data =
[[ -3.4  -8.9  15.8   5.2  -3.4  -5.2  -0.1  -0.9  17.7]
 [  4.6   4.4  -6.9   3.7 -12.8   4.7   6.6   5.7  12.6]
 [  2.1   3.4  -1.9   1.9  -7.8   6.7   5.4   4.6   8.3]
 [ -3.2   1.5   4.1  23.3   1.7   3.2  -0.6  -7.0   6.9]
 [ 13.1  17.3 -16.9   0.4  -2.2  12.2  10.9  13.3   3.8]
 [  2.8   1.9   4.6   4.1   3.9  -5.5  -4.4   4.2  22.2]
 [ -2.1   1.4  -1.8   5.8   9.2   3.0   1.0   4.4  20.2]
 [ -1.2   1.1  16.1  21.0   5.3   3.9  -0.3  -6.3  -1.5]
 [ -3.1  -2.4  13.9  16.5   1.5   3.7   0.3  -3.6   6.8]
 [ -5.4   5.0   3.3  10.4   5.4   9.9  -4.7   2.0   7.3]
 [  7.8   4.8   3.3  -1.7  -1.8   8.4   9.6  10.9   7.5]
 [  2.6  -0.8  11.9   1.0  -6.4   4.1   4.3   4.3   7.1]]
Find the entry just right of 6.7.
5.4
The last entry, reading row by row -> 7.1
The 1st entry on the diagonal from the top-right corner is 17.7
The bottom-left entry: 2.6
The entry directly above -12.8: -3.4
Find the smallest entry in the last column.
-1.5
Find the entry directly above 5.0.
-2.4
Find the third entry on the main diagonal.
-1.9
Find the second smallest entry.
-12.8
The entry just left of 15.8: -8.9
The entry just right of -8.9 -> 15.8
Find the bottom entry of the column that holds the largest entry.
1.0
The maximum is 23.3
The 4th entry, reading row by row -> 5.2
The entry in the top-left corner is -3.4
Find the entry just right of 4.7.
6.6
Find the entry just left of 9.2.
5.8
The smallest entry: -16.9
Find the last entry in the row that holds the largest entry.
6.9
Find the entry directly below -0.9.
5.7
The entry just left of the smallest entry -> 17.3
The entry directly below 5.2 -> 3.7
The entry just left of -0.6 -> 3.2
The entry just right of the largest entry -> 1.7
The bottom entry of the column that holds the smallest entry: 11.9
Find the last entry of the smallest entry's row.
3.8
The largest entry in the first column -> 13.1
The entry directly above 3.4: 4.4
The entry directly below 4.8 is -0.8
Find the entry directly above the largest entry.
1.9

Questions about the grid below. Counting starts at 1.
1) Which number is the entry at row 3, column 1?
2) Which number is the entry at row 1, column 3?
3) Which number is the entry directly above the smallest entry?
4) Which number is the entry just left of the largest entry?
5) Which number is the entry just right of 29?
6) Which number is the entry directly below the smallest entry?
7) Which number is the entry at row 1, column 2?
8) Which number is the entry in the top-right corner?
[[5, -22, -8, -2, -3, -8, 16, -16, 4, -14],
 [-16, 12, -33, 8, -18, -41, -8, 22, -25, 5],
 [-25, 10, 35, 54, -14, 12, 15, 6, 24, 18],
 [2, 5, 19, 13, -12, -10, -24, 33, -11, -15],
 [-14, 7, -19, 6, -27, 12, -17, -7, -8, 10],
 [-2, -5, 19, 20, -7, -9, 7, -26, -8, 18],
 [3, 3, -21, 12, 19, 13, 4, 29, 23, -3]]
1) -25
2) -8
3) -8
4) 35
5) 23
6) 12
7) -22
8) -14

Questions about the row below.
1) Give the first entry.
2) Give the 2nd entry from the right.
3) Give the 1st entry from the right.
4) Give the 2nd entry from the left.
5) Give the second smallest entry.
6) Give the third entry from the right.
[ 35  27  16 -34  13 -20   0 -31  31   4 -39  17  25 -25 -17]
1) 35
2) -25
3) -17
4) 27
5) -34
6) 25

M =
[[  1.74   6.56   2.04   1.46 -20.31 -19.88  -5.31   1.98   6.44   6.43
  -20.00   6.14   1.47 -19.97   1.85]
 [ -8.28   4.88  -8.39  -8.17  -7.00  -6.97  -5.31  -8.36   4.78   4.76
   -7.00   4.52  -8.17  -6.94  -8.30]
 [  3.23   6.72   3.57   2.87 -22.16 -21.66  -5.31   3.50   6.61   6.60
  -21.79   6.30   2.88 -21.79   3.35]
 [  3.37   6.74   3.72   3.00 -22.34 -21.84  -5.31   3.64   6.62   6.62
  -21.96   6.32   3.02 -21.96   3.49]
 [ -3.29   5.56  -3.21  -3.40 -13.40 -13.16  -5.31  -3.22   5.45   5.45
  -13.22   5.18  -3.40 -13.23  -3.25]
 [-27.56   1.40 -28.47 -26.73  18.98  18.25  -5.31 -28.25   1.34   1.32
   18.42   1.18 -26.78  18.45 -27.84]
 [ -6.04   5.08  -6.08  -6.05  -9.71  -9.58  -5.31  -6.06   4.98   4.97
   -9.62   4.72  -6.05  -9.62  -6.04]
 [-10.99   4.24 -11.23 -10.80  -3.12  -3.18  -5.31 -11.16   4.14   4.14
   -3.17   3.91 -10.82  -3.17 -11.06]
 [-27.50   1.45 -28.41 -26.66  18.85  18.12  -5.31 -28.19   1.38   1.36
   18.28   1.22 -26.71  18.32 -27.78]
 [-22.16   2.43 -22.84 -21.52  11.62  11.10  -5.31 -22.68   2.36   2.34
   11.20   2.17 -21.56  11.26 -22.37]
 [  5.93   7.26   6.39   5.48 -25.88 -25.28  -5.31   6.29   7.14   7.13
  -25.44   6.82   5.50 -25.42   6.09]
 [ -0.69   6.13  -0.50  -0.88 -17.05 -16.72  -5.31  -0.53   6.02   6.01
  -16.81   5.73  -0.87 -16.78  -0.62]]
The entry just left of 2.36: -22.68
Which number is the entry just left of -19.88?
Answer: -20.31
Which number is the entry just left of 4.78?
Answer: -8.36
The entry just right of the smallest entry: -26.73
Which number is the entry just right of -17.05?
Answer: -16.72
The entry just left of the smallest entry -> 1.40
The minimum is -28.47
Which number is the maximum?
Answer: 18.98
The entry just right of the largest entry -> 18.25
Which number is the entry just left of -16.81?
Answer: 6.01

W =
510  294  465  599
456  448  708  800
517  405  559  590
633  412  469  472
710  623  260  421
710  443  803  593
599  488  802  730
455  409  611  686
651  724  204  448
465  849  243  455
731  466  837  610
692  474  836  646
450  448  699  801
Counting starts at 1.
Which number is the entry in the bottom-left corner?
A: 450
The entry directly below 800 -> 590
The entry directly below 405 is 412
Which number is the entry directly above 724?
A: 409
Which number is the entry at row 1, column 2?
A: 294
Which number is the largest entry?
A: 849
Which number is the minimum?
A: 204
Which number is the entry in the bottom-right corner?
A: 801
Which number is the entry at row 2, column 1?
A: 456
The entry just right of the smallest entry -> 448
Which number is the entry directly above the smallest entry?
A: 611
Which number is the entry at row 1, column 1?
A: 510
The entry in row 1 and column 3 is 465
The top-right entry -> 599
The entry just left of 646 -> 836
Which number is the entry just left of 730?
A: 802
